One turn or mirror swaps these rows in pairs. Which row does each one swap with?
The rows were stretched afterwards, more along some directions than others.
tafo: [0,-5,4,-15,-1,-8,-4,-16,25,-30,-37,38,9,25,-32,9,13,-22]
Val: [-14,1,-4,-8,14,12,43,-22,-2,17,20,-2,-16,4,6,18,16,17]
Zovu: [16,5,22,42,-6,32,18,-23,4,-14,20,-16,12,-10,11,-29,-8,5]
likud: [-23,-5,-27,3,-18,24,2,-24,-11,-2,30,13,4,20,7,47,21,16]
Roz: [17,2,18,38,-1,34,27,-18,-8,-2,39,-20,0,-9,11,-9,-15,14]
Davu: [-1,-6,-31,-25,23,-29,-26,-26,-14,-8,-21,41,7,3,-29,17,30,-16]
Dol: [5,10,-12,6,9,-17,-16,-18,23,-41,-25,22,19,8,-44,-25,23,-19]
Nug: [-13,-3,-3,-3,19,19,45,-15,-5,21,25,-16,-28,3,8,32,15,27]
viti: [-12,-3,-8,-9,18,21,52,-25,-1,21,19,-3,-21,5,5,25,8,25]
Zulop: [3,38,-2,24,-19,15,3,-8,19,-25,19,21,15,21,-56,25,55,4]
radi: [-17,16,-27,-17,20,4,0,15,-33,16,19,-10,7,13,-5,9,2,24]
nulun: [3,17,6,13,2,-26,-18,-16,15,-15,-54,16,8,-1,-38,10,17,2]
mot: [11,38,-3,32,-9,13,7,-13,10,-24,18,38,32,14,-69,26,54,-1]
lov: [18,40,-39,16,5,-5,-4,9,-30,-14,31,19,17,0,-24,-9,15,14]
ridep: [22,12,25,42,-1,36,32,-15,-1,-4,31,-22,3,-11,6,-13,-18,14]
defaz: [0,4,27,-3,-2,-6,-32,-14,30,-23,-36,19,7,-1,0,-12,6,-23]
lopap: [-10,4,-1,-1,7,20,57,-17,-1,20,22,-10,-15,2,0,24,11,23]
Tonud: [15,0,21,38,0,37,25,-14,-8,-1,32,-27,1,-10,20,-17,-17,16]
nis: [-18,-12,8,5,-17,-30,-61,-1,8,-14,-15,31,31,-10,13,-15,21,-14]
dipif: [-15,-2,11,-17,3,-21,-24,-21,9,-9,-59,24,6,-7,1,-29,3,-15]
Neta: [16,9,26,45,-8,33,25,-11,-4,-4,33,-24,3,-12,19,-19,-20,10]
Kam: [-16,7,-5,-6,12,24,57,-12,-3,22,27,-9,-22,11,2,41,10,30]
Povib: [13,1,20,36,-2,32,20,-16,-2,-7,37,-17,4,-7,17,-18,-13,13]
Dugov: [5,34,-8,24,-14,16,-4,-15,17,-29,8,27,33,11,-40,13,62,4]
kenuz: [17,13,24,46,-10,34,33,-18,-1,-6,33,-20,12,-7,4,-21,-16,5]
zelu: [-12,-6,10,-1,-22,-17,-31,-18,10,-8,-50,30,-6,16,3,7,3,-29]
Dena: [-12,5,-10,-7,-4,-26,-13,-7,15,-15,-35,50,15,4,-36,-20,3,-25]
kuzab: [-2,0,6,14,0,-21,-41,-14,5,-20,-27,27,43,-9,-22,-20,14,-27]
Tek: [20,25,-22,19,1,11,-3,8,-22,-9,12,10,18,0,-24,-13,-13,-6]
gupek: [-5,2,-7,0,14,22,54,-19,-3,18,30,-7,-16,2,-5,23,13,21]
rugib: [-13,-6,-26,-32,28,4,-20,-14,-42,-15,26,11,7,1,16,-15,5,16]
Losig: [-15,-5,-3,-10,17,13,41,-17,-9,21,32,-4,-15,7,12,24,16,25]
zosod: [-6,-3,-35,-5,6,-4,-29,19,-26,-4,16,7,-3,-2,12,-9,3,13]
Tis: [-7,21,-14,6,-6,12,42,9,-21,7,0,-33,-11,9,-16,27,-24,23]
Fek: [9,4,-23,-8,2,30,33,12,-16,-1,-7,-28,-5,13,7,-9,-17,15]
Vav: [-25,9,-17,-37,3,20,20,-8,-6,17,-4,-4,-12,22,24,0,-21,13]
Sufe: [3,10,-20,11,-7,8,14,-11,8,-23,-21,32,44,-26,-19,-48,5,-28]
tolod: [-28,6,-22,2,-18,26,2,-22,-8,-3,19,29,10,27,4,47,23,24]
kuva: [18,6,28,49,-11,32,26,-8,-2,-2,31,-21,12,-15,18,-25,-16,8]
sis: [3,18,-11,-5,-18,-36,-23,-19,-2,-26,-6,54,44,2,-45,-8,24,-34]
ludon: [-6,17,-16,-19,9,6,-5,7,-9,-3,17,8,18,1,24,-24,-22,1]
bazot: [-20,27,-11,-15,-14,-13,-13,16,-18,6,32,14,27,17,-3,-2,12,13]
dig: [-12,-9,-43,7,6,30,2,-24,-33,4,36,6,10,7,12,33,22,26]
lem: [-16,11,0,-5,-18,-6,1,-14,21,-33,-43,26,8,-6,2,-18,16,-36]
mebuf: [-4,32,-31,-2,5,1,10,0,-2,-2,6,15,14,21,-20,9,-10,19]
zup: [-9,2,-2,-4,13,20,54,-19,1,18,25,-3,-12,5,-1,23,11,19]
lofa: [6,31,-13,-11,-1,-3,-10,12,-6,-8,18,7,2,22,-6,9,15,-10]
latun: [3,7,-20,14,-10,-37,-26,-29,-4,-23,-27,61,27,-10,-29,5,26,-21]
tavig: [-13,20,-11,-13,-8,13,-5,-11,-14,-33,0,3,2,14,22,-40,-4,-9]
tutem: [12,5,-24,-10,17,-8,-15,6,-42,-6,24,-19,14,-15,14,-20,-10,5]

sis swaps with zosod
dig swaps with mot
zup swaps with Tonud
mebuf swaps with nulun
radi swaps with kuzab

